In the data rows, the value 128 means zero.
In each game, the first row plays the second. By how much does the first row win? 10 means about a draw, 20 a big win and 0 a big loss. Wins can go round in a circle. Each row has two weighted sums of its numbers, A and B, taken from their middle values. A row wins by its A times the other's B, less its B times the other's A.
[106  95 124 136 151 142 124 112 130  91 157 149 103  82 139 100 104 115
 153 127 160]
[138 131 163 106  86 153 111 108 142 138 111 105  78 124  96 142 171 134
 153 155 119] 13
[ 45 140 127 124 138 139 185 121 154 100 109 100 141 108 206 109  79 122
  90  79 160]
[ 99 131 177 156  44 187  86 188 167 103  23 236 164 142 200  44  75  41
 222 150 141] 11
[208 246   0 102 255   3 189   0 155 214 228  41 117   0  38 203 118 208
  43  49 230]
[ 94 110 144 144 158 112 139 144 142 138 117 102 122 120  80 153 146 120
 110 113 122] 13
[ 97 127 195 138 120 157 132 129 156 119  91 162 138 114 135  42 140  55
 187 166 147]
[163 119 127 180 116 122 135 119 255 152 135 120 107 131  97 117 129 134
 112 135 144] 9
[208 176 117 120  73 114 109 161 125 156 118  49 166 161  96 118 174  93
  84 136  74]
[180  55 150  95 158 141  98 202 127 113 189  99 135 255 102 194 159 166
  88 140 104] 13
[125 124 161 100 145 125 108 113  93 131 129 132 149  53 117 118 129 114
  87 120 117]
[171 206 129  73 157  61 141 135  97 143  80 124 153 121  84 149 106 136
 121  93 154] 12
[ 86 133 134 105 125 100 180  89 144 129 122  57 137 122 139 154 112 133
 124 188  75]
[106 145  82 107 129 153 149  88  91 119 119  97 100 107 120 131 137 147
 147 162 128] 9
[103 180 124 146  68 165 154  82 141 147  42 232 215  63 191  73  96 141
 176  57 109]
[120 144 118 151 160  94 122 105 123 141 135 196 153  84 171 144 118 157
 126 110 145] 13
[ 47  85 153  83 126 126 170 122  80 155 113 110 181 127 161  85 154 134
 109 181 173]
[127 163  65 127 160 110 160 103 116 102  95 124 152  62 125 116  91 139
 116  71 113] 13
[121 172 111 127 155 123 199  53 118 153 116 142 175  70  90 156 127 161
 134  87 165]
[127 139 184 161 109 170  96 140 117  41 141 172 123 140 145  78 105 132
 174 128 138] 9
[146 153 123 159 116 123 120  92  99 113 107 111 169  75 123 106 161 167
 140 159 103]
[113 183  93 106  82 127 118 132 141 125  96 101 153  85 128 107 198 149
 122 164  92] 12
[105 129  81 111 107 125 146  90 124 176  79  78 197 131 161 153 144 146
 127 177  44]
[ 69 134 132 183 126 126 106 119 131 111 137 164 136 117 133 122 150 120
 123 115 159] 7
[114 162 159  73 114 111 124 120  67 136 135 113 101 104 136 131 122 121
 112 160 123]
[152 119  78 112 178  94 154 119  80 141 111  96 142  88 109 130 148 188
 116  95 128] 9
[ 96 103 116 112 119  64 146 125 160 134 133 125 152  76 127 131 162 121
 155 159 173]
[178 153  95 111 201 147  82 153 149 129 209  79  71 144  36 187 133 157
 105  94 146] 10
[ 38  98 190 177 103 188  93 174 134  77  63 135 202 130 203  85 142  76
 145 186 127]
[141 133 113  95 136  83  99 152  96 165 102 121  95 107  68 149 136 128
  82 131 123] 11
[165 123 120 117 146 122 150 116 115 152 152  84 110 149 119 139 142 129
 140 102 154]
[146 106 135 126 200  93 122  92 122 100 187 102 118 112 151 127  80 107
 133 199 157] 13
[136 114 153 124 116 184  91 201 168 137 132 106 139 174 102 119 151  85
 142  82 125]
[ 96 147 112 148 109 132 188 164 141  88 128 137 166  83 109  47 113  96
 156 160 185] 6
[ 50 108 162 142 102 124  96 127 102 159 151 176 119 135 137 105 125 111
 106 183  86]
[136  84 173 132  76 132 103 204 136 125 135 112 111 138 133 111  93  70
 165 149 114] 10
[142 153  81  99 124 131 142 119  91 144 143 119 155 117 121 149 146 130
 105 112 121]
[124 114 140 136 147 131 135 178  72  94 128  95 153 125 119 136 127 119
 125 102 196] 10
[135 154 127  95 137 148 128 106 123 158 124 134 128 110 137 140 161 164
  86 138 153]
[124 147 168 132 102 153 150 174 162 123 108 137 110 145 147 101 131 121
 149 147 103] 10
[ 92 141 164 131  89 147 152 200 131 131 112 131 127 183 169 129 149 121
 146 157  71]
[192 149  93 106 161 145 145  95 111 133 124 154  82 105 125 141 109 131
 134 105 135] 10
[134 143 127 109 112 122 129  95 184 162 109 133 124 118 117 115 111 149
 123 129 113]
[101  57 158 100  75 165  83 183 167 106  88 124 119 194 188  82 159  67
 174 177 130] 9
[119 153 171 146 121 105  72 155  70  80 152 199  97 187  96 110 121 110
  98 156  88]
[163 152 153 113 135 173 131 103 146  86 126 163 137  99  98 150  88 126
 130  94 126] 12
[142 118 120  83 106 154 140 157 117  95 115 157  82 138 150  71 143 113
 158 134 136]
[172 129 109  83 128 112 138 123 146 147 129 130  84 124 118 145 135 147
  98 105 167] 10
[ 88 103 156  84 113 114 126 138 113  57 122 129 141 147 172  82 133 103
 157 177 123]
[ 62  29 166 131  70 157  83 170 111  91 159 103 135 188 140  80 102  63
 110 223  94] 11
[143 135 103 122 141 100 142 116 130 131  93 183 130 105 141 144 117 123
 148 151 138]
[144 185  60 141 203  36 187  12 140 154 174  77  73  73  98 172  62 167
 144  88 207] 15
[100 113 132  96  88 109  87 141  98 141 136 125 128 156 155 125 148 122
  93 148 119]
[225 142  82 132 182  68 141  81  87 148 183  98  53 124  85 191 145 192
  38  76 178] 9
[ 91  92 169 156  94 196 123 183 140  58 123 126 153 149 189 113 173  88
 171 179 100]
[179  72 122 117 129 152 156 186 114 104 195 109 141 166  58 185 143 151
  72 138  76] 4
[156  61 121 143 147 157  87 202 161 112 196 113 108 135  84 176 103 139
 143 163 143]
[218 229   0 139 226  20 218   0 108 203 217  77  97 101  67 213 134 229
   0  35 145] 13
[178 101 158 164 126 136  96 183 144 113 172 171  87 147 107 186 144 152
 127 150 145]
[115 145  90  83  85 136 161 150 122 142  22 108 222 124 208 131 176 120
 163 149 102] 9
[104 130 115 102 117 111 121 125 130 170 110  97 209 125 162 123 127 145
 128 135 167]
[128 186  50 134 198  55 159  56 121 172 184 136 143  86  58 180 100 172
  81  47 189] 7
[ 75 129 131 154 145 166 123 146 110  97 126 124 138  65 140 105 112  94
 141 204  76]
[155 119 129  95 167 121 136 130 151 126 180  44 130 151 105 144 130 127
 160 175 146] 5
[104 136 103 134 167 101 147  76 113 147 138 132 173  42 105 109 124 142
 101 114 192]
[ 66  94 202 141  53 154  68 191 185  48  53 121 188 179 180  84 154  40
 163 185 103] 8
[ 50 141 145 107  65 189 123 150 148 103 128  88 127 119 140 105 119  83
 174 196 113]
[163 126 173 127 159 128 130 137 123  77 112 154 133 142 106 148 127 127
 128 110 152] 10
[148 126 130 155 164 123 104 118 124 145 129 155 149 137 141 177 122 164
 127  85 170]
[ 96  65 132 110  78 166 164 129 138 133 142 121 140 134 113  95 128  68
 113 126 129] 6
[122 148 118 122  83 126 118  81 184 118  69 167 194 114 164  27 104 105
 124  58 154]
[ 72 127 211  71  78 164  96 160 115 101 113 125 125 113 151 125 118  94
 149 174  65] 9
[137 136 128 181 153 104 199  97 117 131 108 119 130  72 119 145  96 135
 109 125 147]
[182 157 106  68 159 134 133 128 142 153 104 133 133 171 161 179 145 152
 130 120 145] 10
[106 158 154 108  59 149  84 180 144 145  44  97  90 152 183 100 129 125
 107 157  54]
[ 94 127 116 136 131 106  96 148  69  81 123  94 117  72  96 113 106 112
 176 170 147] 8
[112 104 211 213  32 244  41 233 126  23  89 167 128 207 185  78 155  53
 168 192  60]
[173  50 174 153 199 158  32 196 154  85 240 113   0 204  74 236 156 133
  64 146 124] 10
[153 118 123 127  90 123 172 166 169 185 167 150  86 164 118 140 165 148
 104 136  83]
[126 138 141 114 108 145 110 162 176 126 100  97 120 178 134 106 124 139
 132 113 105] 8
[142 174  91 112 184 105 168 133  77 148 132 124 104 124  64 167 117 154
  82  84 149]
[176 132  79 151 152 115 155 123 115 154 108 107  93 142 117 157 126 155
 103  85 120] 9
[167 222  63 106 164  94 155  36  98 123 174 151 129 150 135 160 107 167
 124 116 168]
[ 59 102 121 111 153 118  83 128 105 149 165  94 109 138 121  85  99 130
 139 103 131] 12
[120 178 110 123 122  85 100  86 130 170  84  65 152 131 166 152 146 168
 127 129 114]
[255 184   0 136 255  35 144  42  84 189 255  49  40  79  18 255 125 255
   8  25 184] 8
[174 118 202 100  50 162  92 219 129 101  83 193 138 152 180  92 174  64
 159 160  42]
[ 63 151 106 102 111 183 149 124 145 115 113 106 156 120 115 115 133 135
 179 152 127] 15
[255 112  46 154 237  92 141  79  95 123 255  92   2 177   0 249 135 220
   0  62 199]
[108  86 179 140  85 169  55 148 104  95 104 128 127 155 162  59 100  87
 169 121 129] 14
[170 127 121  96  96 144 108 163 127  87 151  94  99 110 134 166 147 123
  84 142  95]
[ 44  88 191 123  96 183  91 191 106  59 112  94  86 198 116  96 149  70
 199 221 128] 10
[153 171  65  66 169 115 167  32 140 148 177 110 146 119 105 157 121 135
 135 109 109]
[116 113 100 129 110 123 129 129 132 117  57 117  93 169 174 116 103 134
 125 156 115] 11
[203 139 124 108 187 138  79  90 110 105 198  76  64  99  88 189 137 163
 114  96 140]
[ 62 108  96 164 167 101 158 146 112 157 155  89 117 108 128 120 131  77
 151 136 163] 10
[139  65 153  76 122 149 141 132 111  62 153  92 140 158 192 119  88 100
  94 148 125]
[139 173 126 173 136  83 100 128 180 175 123 149 141 120  93 119 109 148
 112 107 187] 12
[136 187  88  66 125  73 185 117  92 111  64  83 128 136 110 165 165 211
  85 101 114]
[ 62 138 153 158 150 124 135 142 145 123 133 157 127  60 125 119 119 138
 200 142 124] 10
[ 83  99 131  95 130  98 129 115 123 120  95 122 129 147 128 120 133 152
 127 122  67]
[181 121 154 134 158 137 126 101 133 135 137 164 155 133 102 152 131 144
 135 112 137] 12
[151 150 107 145  94 180  92 125 114 123 141 109 144 137 113  88 130 122
 156 154 107]
[114 116 172 142 116 189 174 147 116 125  81 217 166 125 171  48  73 100
 155 102 122] 6
[106 156  92  87 113 112 138 100 116 142  46  57 127  72 144 135 153 172
 124  98 126]
[ 96 126 117 162 160 104 169 131 160 107  93 130 128  78 179 107 115  92
 151 152 135] 4
[154 203  73 133 140  69 163 106 149 137 130  91 123 102 120 135  89 147
 141 127 161]
[129  98 147 121 105 146  82 148 160  86 141 132 134 121 170  74 166  78
 159 217 105] 7
[ 83 149 131  95  92 108 192 106 102 170  83  95 156 123 141 119 116 151
 105 118  55]
[ 92 192  75 117 189  98 147  79  88 196 148  93  80 116 103 213 102 173
 105 112 174] 8
[166  95 152  68 146 113 108 146  83  82 160 130  81 155 109 188 172 139
 107 147  77]
[ 89 143 138  89 153 124 173 114 141 131 107 176 103 134 130 121 167 113
 159 161 108] 10
[162 144 131 140  90 104 150 135 110 105 109 119 111 162 108 139 151 105
 168 127 143]
[138  50 136 128  74 159 158 125 108  95 141 122 106 139 127 135 146 114
 145 120 126] 10
[116 118 127 150 117 128 121 126 100 120 100  77 131 135 161 125 119 121
 127 161 141]
[100 126 115 121 124 160 132  70 156  97  89 168  81  92 186 116  80 131
 141 120 156] 9
[127 101 138 120  79 179  62 200 130  44 125 183 109 142 106 114 145  84
 155 147 111]
[230 200  96 147 162  78 146 101 121 164 208  86  75 158  63 162 149 173
  96  49 143] 13
[169 125 134 167 103 159 123 189 143 113 121 118  91 159 112  98 176 101
 143 148 151]
[144 109 125 105  90 136  98 141 156 116 132  87 141 127 158 119 165 124
 113 160 114] 11
[104  84 156 123  48 186  58 174 114  82  87 184 144 166 119 102 168  55
 125 180  53]
[154 156 110 135 132 184 156 138 139 103 163 142 106 182  69 154 128 170
  80 116 107] 10
[100 174 128 190 126 117 118 115 154 136 165 106 149 101 119  98 134 133
 173 142 112]
[  0  72 219 148  36 215  85 209 132  28  70 125 179 193 218  66 177  55
 201 194 104] 12
[147 103 142 150 135  85  93  97 119 128 117 153 140 124 123 123 167 136
  92 120 159]
[156 197  68 184 176  89 176  79 107 187 157  87 110  42  74 168 107 170
 124  60 114] 9
[150 149 189 123 141 127 118 121 137 101 140 138  61 152 135 149 151 151
 133 149 130]
[ 88 139 136 113 120 113 108 118 123 107 120  96 158 113 140 138 139 134
 138 133 137] 11
[121 108  92 159 139  93 146 145 174 149 170 104 111  95 107 146 138 145
 113  99  99]
[153 121 138 170 128 118  96 129 146 105  84 184 138  91 117 114  98 109
 121 126 159] 10
[134 128  95 136 158 127 145  91 150 149 127 106 129 140  86 159 132 141
  98 129 145]
[138 110 138 165 101 144  93 155 133 131 135 127 159 128 127 138 132 137
 134 176 142] 10
[ 76  76 200 147 125 127 126 137 122 124  90 112 154 115 147 124 137 138
 174 164 104]
[157 187 174 127 132 125 101 134 100 176 135 115 166 143 122 127  82 109
 101 132 159] 13
[165 123  96  96 123  81 119 111  73 129 144  85 160 140  89 181  86 158
  96  92 124]
[ 96 137 113  62 121 137 118 116 149 154 112 143 115 137 154 125 100 128
 166 156  91] 14
[ 22  98 233 150  14 246  37 228 228  48  93 162 180 185 182  15 169   0
 213 243  83]
[123 152  75 180 163 118 170  78 123 125  96 189 141 125 130  90 108 129
  81  30 117] 13
[ 69 142 107 138 137 127 109 152 134 118 152 114 163 111 161 123 135 159
  56 131 103]
[129 109 128 142 134 119  93 131  97 118 155 143 146  71  90 132 100 122
 118  91 170] 13
[102  52 209 103  63 203 122 180 159 113  89 196  90 153 134  49 157  76
 141 176 119]
[135  50 148 151 115 175  98 131 127 125  91 172 165 123 175 101 134 104
 131 149 156] 11
[205 121  62 158 178  38 130  50 104 169 178  76  68  41  67 186 121 199
  49  80 169]
[132 171  72 157 119 117 138  83 175 126  54 218 157 101 178  90  28 182
  74  60 166] 8
[137 156 128 117  67 162  96 149 147 170  75 156 149  97 120 155 109 124
 127 169  95]
[111  87 151 157  52 199  85 193 154  62 117 197 176 198 160  69 136  20
 223 186  46] 15
[111 154 122 138 137 132  85 107  83 159 108  94  97 104 135 138 128  99
 139 150 153]
[159 123 125 103 149 137 124 117 148 111  97 113 129 156 112 136  96 106
  92 111 111] 10
[144  97  88 129 146 111 172  91 134 143  74 141 150 142 152 119 138 149
 175  92 164]
[164 142  88 113 190 127 162  86 132 185 182 145  70 128  33 208 150 149
  93 101 127] 12
[112  79 128  86 121 138 153 118 120  88 136 187 156  91 136 139 135 112
 129 137  78]
[107 151 136 134 130 135  81 144 129 155 160 100 105 150  98  99 105 132
 159 142 118] 9
[ 97  85 161 126 150  73 108  96 124 159 111  92 158 148 132 152 139 167
  97 110 134]
[123 146 125 109  81 106 158 104  95 153  72  79 124 126 145 114 205 131
 125 126  97] 6
[103  52 157 154  96 106 113 170 163  80 116 139 134 120 193  75 140  88
 154 166  81]
[106 100 132 134 118 136 145 143 144  81 134 113 116 182 165 117 101  85
 161 111 154] 11
[ 94 121 136 169  97 174 158 152  66 128 144 160  97  84 146 111 209  86
 176 152 108]
[250 227  72 158 194  85 116  70  98 183 181 105  99  90  73 210 115 186
  83 109 165] 8
[212 109 119 126 150 116 154 140 140 161 105 143 184 111 135 126 122 131
 102 144 147]
[134 146 127 134 110 121 144 138 148 121 133 120  87 209 126 152 149 116
 128 122 160] 8
[188  90  91 122 121 106 115 148 109 113 132 129 115 139 131 154 164 151
 111 137 112]
[104 180 115 125 134 109 125 111 139 124 114 127 153 110 137 111 126 121
 126  85 141] 11
[133 152 155 157 123 173 153 152 116 114 114 172 191 109 165 141 139  82
  83 135  70]
[116  91 192 138  53 162 112 200 158  76  96 211 166 170 151  76 106  57
 175 193 109] 8
[ 83 141  85 102 140 140 135 109  85 121 133 120 156 138 105 145 156 158
  95 121  32]
[108 171 112 140 151  99 195 129  88 142 109 133 115  81  79 151 112 149
 139 106 151] 9
[114 112  99 137 115 130 124 108 134 152 153 126 118  94 156 115 140 175
 110 104  91]
[150 168 119 183 152  53 191  12  93 172 145  98 135  74 120 125  63 182
  91  52 154] 11
[176 207  84 116 144  72  78  95 112 155 166 101  85 127  17 211 129 191
  67  70 161]
[  9  56 205 174  60 197  89 212 139  92  80 192 219 175 184  58  98  12
 216 176 114] 12
[ 84  57 196 148  46 176 132 158 160  70 120 169 121 148 185  84 139  57
 159 182 120]
[221 103 177 132 132 155 174 135 133 168 156 120 169 143 114 158 102 131
 105 103 143] 17
[121 141 101 179 117  98  96 153 101 118 102  82 140 149  89 121 131 144
  93 148 153]
[135 130  81 163 150  85 201 104 157 199 154 128 111 153  69 164 106 176
 142 143 140] 11
[192 129   2 197 216  56 158  69  93 216 171  30  90  83  79 187  97 224
  89  87 186]
[148  75 115 130  93 117 104 156  88 175  94 144 135 112 135 159 125 130
 103 138  42] 9
[ 67  88 141 154 159 106 121  77  94  86 180  97 120 119 132 150 108  88
 149 205 138]
[ 60 101 182 128  83 149  70 139 128 111 109 193 137  72 174  76 140  89
 164 161  86] 11
[ 96 146  99 131 169  84 141 107 130 134 154  79 131 107 103 145 155 179
  89 127 150]
[137 150 125 141 137 104 137 128 111 125 136 137 145 126 117 142 161 110
 147 151 178] 9
[164 132 116 102 120  99 183 132  98 160 138 106 149 112 100 158 131 207
  54  93 147]
[168 109  87 100 163  85 208  88  73 138 121  99 119  71 135 120 141 126
  76 131 175] 14
[ 83 125 149 121  69 130 133 118 117  88 139 164 123 113 122 102 151  61
 195 191 110]
[ 88 143 115 212 149 124 191 100 132 158  75 137 142  46 157 108 100 118
 152 106 160] 12
[124 104 182 121 103 121  53 195 121  71 144 176 122 183 132 171 157  92
 108 164 107]
[119 101 130 171  88 133 127 152 160 134  69 198 163 151 176 107  91  82
 140 113 142] 11
[ 90 139 130 175 107 149  87 136 120 103 125 157 137 144 133 109  88 115
 130 123  86]
[156 193  77  87 196 144 182 120 149 183 149 106 117 116 116 130 124 189
 106  86 139] 6
[123 172 134 126 150 188 100 167 163 133 157 143 127 196 138 142 150 109
 143 130 157]
[ 90 201  74 129 199  87 102  84 108 191 216 146 145  60  86 147 157 145
 114 121 180] 8
[140 119 140 129 124 131 140 123 125 131 122 159 156  80 113 134 104 126
 123  29 107]
[ 70 126 187 180 115 169 136 178 191 113 112 175 163 100 167  89 101  91
  85 152 141] 4
[145 125 119 147 129 138 161 163 186 122 107 145 163 113 154 145  99 146
 169 109 112]
[175  97 107 146 114 105  85 125 113 120  70 103 171 135 136 164 133 131
 135 142  86] 7
[122  84 182 140  98 184  65 198 142  67  93 143 105 199 128 130 102  88
 147 122 141]
[128  86 130 107 160 117 176  96  64 124 159 148 114  89 160 114 119 109
 173 132 128] 10
[182 100 106 163 151 114 109 115 112 124 114 140 121  98 104 116 129 153
 103 104 164]
[138 129 104 157 130  96 145  96 137 164 155 139 130 121  98 128 132 118
 149 154 109] 12
[109 136 119 127 143 147 100 145 155  98 127 143 152 122 167  90  65 115
 171 143 147]
[189 153  55 175 147  93 136 111 116 141 192 108  76 172  74 201 146 196
 116 102 157] 12
[121 144 139 164 108 148 152  87 173  98  85 172 119  80 108  51  95 114
 103 100 104]
[158 126 123  64 113 150  80 151 100 165 126 151 144 153 167 124 137 130
 180 127 172] 12
[ 88 166 156 157 116 116 148 104 116 105 163  86 104 132 144  96 115 137
 125 158 156]
[121 177  98  87 140  69 182  73 110 149 115  69 101 118 130 163 114 187
 175  91 162] 14
[108 124 139 129 102 134 136 163 143 156 102 100  93 162 170  72 146 116
 137  94 146]
[ 99 103 156 139  98 141 159 152 130  79 115 122 158 168 156 116 141 139
 175 159 133] 10
[100 119 139 112 140 134 119  83  98 138  98  74 107 106  74 130 147 142
 100 118 133]
[161 154 106  93 137 108 169  82 160 148 117 106 122 153 140 136 131 131
 120 112  85] 10
[113 139 156 141  55 167 120 175 175  79  98 111 114 118 139  59 100  46
 182 187  99]
[ 71 101 148 119 131 142 167 125 145 138 128 100 155 122 150  90 127 113
 110 169  88] 8
[153 177  82  89 148  89 172  43  72 104 178 133  96  74 104 146 141 169
  94  96 141]
[138  91 149  70  79 161 113 171 146 117 124 184 134 128 154  90 120  75
 136 112  47] 7
[139 153 126 108 147 146 140 129 110 101 157 123 154 203  95 128 126 170
 117 123 144]
[141 156 124 114 195  88 199  84 110 121 138  83 160  66 134 147 128 176
  81 113 177] 11
[142 106 150 133 125 147  99 110 128 116 120 122 167 136 153 133 122 127
 125 138 133]
[153 120  84 139 174  79 150 112 183 152 180 115  97 117 179 160 128 167
  71 108 126] 9
[170 131 143 124 147 139 137 146 143 139 113 149 145  33 146  93 142 156
 117 134 137]
[128 174 124 116 161  99 194  98  58 220 141  78 111 138 117 173 170 167
 117 107  92] 3
[ 93 154 143  70 128 109 140 136 112  83 130 117 119 112 139 137 168 120
 131 167 156]
[120  52 145 143 111 117 135 150 128 106 134 110 116 178 141 105 116  92
 155 143 121] 11
[152 115 122 103 139  94 174  66 106  93 152 149 121 104 113 144 121 130
 143 143  80]
[155  73 212 147 119 130  33 177 177 109 148 144  96 243 144 131 184 119
 102 192  60] 7
[136 147  90 119 147 117 187  83  89 203  91  68 162  81 132 149 126 185
 139 118  83]
[156 144 115 114 124 144 126 130  87 131  87  92 117 134  99 100  85 171
 163 139 117] 17
[122 160 144 145  63 188  90 156 187 162 110 180 164  92 183  64  81  75
 183 145 118]
[141 145 143 112 103 128  86 158 213  73 159 162 138 132 123 136 113 118
  94 125 138] 12
[200 154 168 136 130 107 108 138 114 114 189  82  73 161  73 211 130 136
 120 163  84]
[147 152 124 174 125 132  97 127 133 138 104 145 129 156 130 167 173 120
  71 154 107] 11
[148 161 171  48 162 119  80 104 133 133 167 120 136 156  47 139 125 145
  51  77 191]
[180 141 100 149 171  94 179 112 109 154 157 119 151 140 107 171 175 191
  57 104 154] 14
[118  96 132 130 111 190 101 127 173 139 154 105 135 161 170 130  93 116
 147 170 112]
[130  64 131 151 159 155 122 131 116  98 132  66 160 128 161 141 120  99
 139 139 156] 11
[105  95 116 182 122 179 121 157 109 130 118 191 136 137 145 128 112 107
 156 122 137]
[137 136 139 120 155 196  98 135 123 151 161 135 101 119 130 160  85 117
 125 148 123] 11
[172 134 134 130 128  94 131 129 103  81 115 142 101 181  56 158 149 105
 120 165 112]
[117 132 151 110 123 109  82 172 135 101 176 125  72 176 122 132 113 130
 143 174 166] 12
[ 59  86 172 158  99 173 105 162 112  67  76 170 177  91 212  80 132  73
 173 170 121]
[ 78  59 166 110 100 195  77 224 149  26  98 126 148 175 171 103 129  72
 181 233 176] 8
[136  85 124 181 173  72 156  91 107 175 141  90 121 121 138 148  97 138
 111  84 109]
[151 103 123 119 152  91 141 132 119 138 137 102 126 101 163 141 160  95
  98 125 119] 10
[182 153 107 146 194  75 179  83 130 136 188 134 123  98 105 141 120 167
  94  89 160]
[172 176  59  62 212  61 205  39  83 255 132  35  58  83  97 188 104 213
  35  62 134] 7
[174 153 132 107 127 124 122 110 108 155 185 130 100 143  78 157 118 166
 131  78 153]
[ 84 178 136 125 133 184  97 153 123 101 135 164 141 112 149  94  85 107
  99 113  91] 9
[146 132 124 177 145 125 116 139 122 140 137 106 106 158 164 115 133 119
 122 157 113]
[ 56  94 209 114  95 169 124 173 174  70  89 141 157 148 201  97 143  80
 164 210 136] 12
[ 86 133 121 149 110 109 124 122 170 122  91 247 220  81 149  67  68 112
 126  55 138]
[159 128 158 136 132 165 133 152 189  83 148 149 119 188 125 152 132  95
 109 124  76] 8
[132 187 151 105 175 119 175  82 132 112 169 143 116 103  88 121 146 126
 104  83 141]
[149 153 107 106 140 105 168  92 102 171  79  99 111  95 138 135 148 160
  83 145 101] 9
[117 131 104 132 118  94 160 110  68 119 147  84 138 106 143 161 121 137
  97  89 187]
[ 71 153 128 191 125 109 145  56 160 155 116 206 132  93 149 101  66 143
 178  98 135] 13
[119 147 117 129 150 131 123 124 101 105 125  96 146 121 144 120 145 141
 146 121 192]
[150  69 194 108  96 149  82 198 164  89 132 162 122 183 144 151 125 102
 148 207 125] 8
[144  99 173 118  92 179  99 181 126 127 142 149  69 143  83 142 132 119
  98 131  71]
[142  94 124 105 148 142 123 127 137 124 155 141 104 121 138 115 149 127
 127 102 139] 10
[130 169 142 158 144 138 106  98 125 119 148 100 130 146  95 169 159 150
 133 137 132]
[164 129  99 143 103  98 221  88 190 122  79 196 177 106  92 139 104 138
 181  48 143] 14
[ 89 141 106 149 138 134 176 143  96 138 116 117 112 120 146 120 120 118
 163 134  91]
[122 159  95 140 183 145 150 103  96 143 136 148 143  88 132  83 108 145
  96 113 135] 9
[127 169  62 101 153  85 153  72  64 223 184  93 105  94 122 161 104 185
 102  66 181]
[147  74 163 124 114  84 130 104 137 138 150 113  98 170 115 186 152 179
 163 153 152] 10
[188 149  83 188 162 105 152  63 165 162 160 154  88 121 127 130 123 180
   8 107 189]
[120  92 156 109 104 134 107 116  72 115 119 108 156 122 144 171 135 166
 112 133  89] 14
[130 196 132 126 167  65 151  88 107 166 127 106 159  65  93 124  98 131
 152 109 173]
[150 164 148 112 167 112 157 116 136  88 193 125 119 152  62 143 163 111
 135 127 163] 11
[103  98 188 118 110 158  96 149 134 113 146 130 131 172 142  62  92 127
 138 163 118]
[161 140 126 101 130 165 126 167  68 106  81 166 133 114 131  80 115  95
 183 120 159] 13
[ 66  92 149 121  94 230  92 148 197  44 133 101 106 159 158  61 145  97
 190 196 157]
[150 141 121 159 150 122 149 107 102 125 141  93  83  98  84 130 122 134
 154 123 140] 9
[ 10  88 186 108  44 186 132 177 143  54  30 220 167 132 255  36 114  77
 202 146 156]
[ 83  54 104 157 201 164 146 136  81  67 129 116 190  94 103 146 122 152
 121 156 224] 6
[161 148  88 161 200  74 153  89 118 162 205 106 107 183  96 150 135 178
 105 118 202]
[116  89 176 154  76 158 115 169 104 115 115 131 118 150 163 148 104 113
 134 146 109] 9
[151 183 105 143 107 165 161 141 134 193   5 243 212 119 196  80  76 111
 160  48 134]
[116 157  90  70 126  99 163 124 150 139 129 133 171 147 100 107 168 165
 110 126  66] 18
[114 159 133 137 151 100 100 101 165 146 132 150 132  40 131 118 110 128
 117 129 154]
[128 128 121 106 113 100 156 114 139 162 135 113 124  92 141 142 177 153
 165 131  97] 11
[194 174  81 121 159  95 119 136 100 136 121 147 103 136  91 155 147 167
 117  77 160]
[109 116 113 140 163 119 100 152 143 134 113 140 161 153 189 137 146 100
 168 179 149] 11
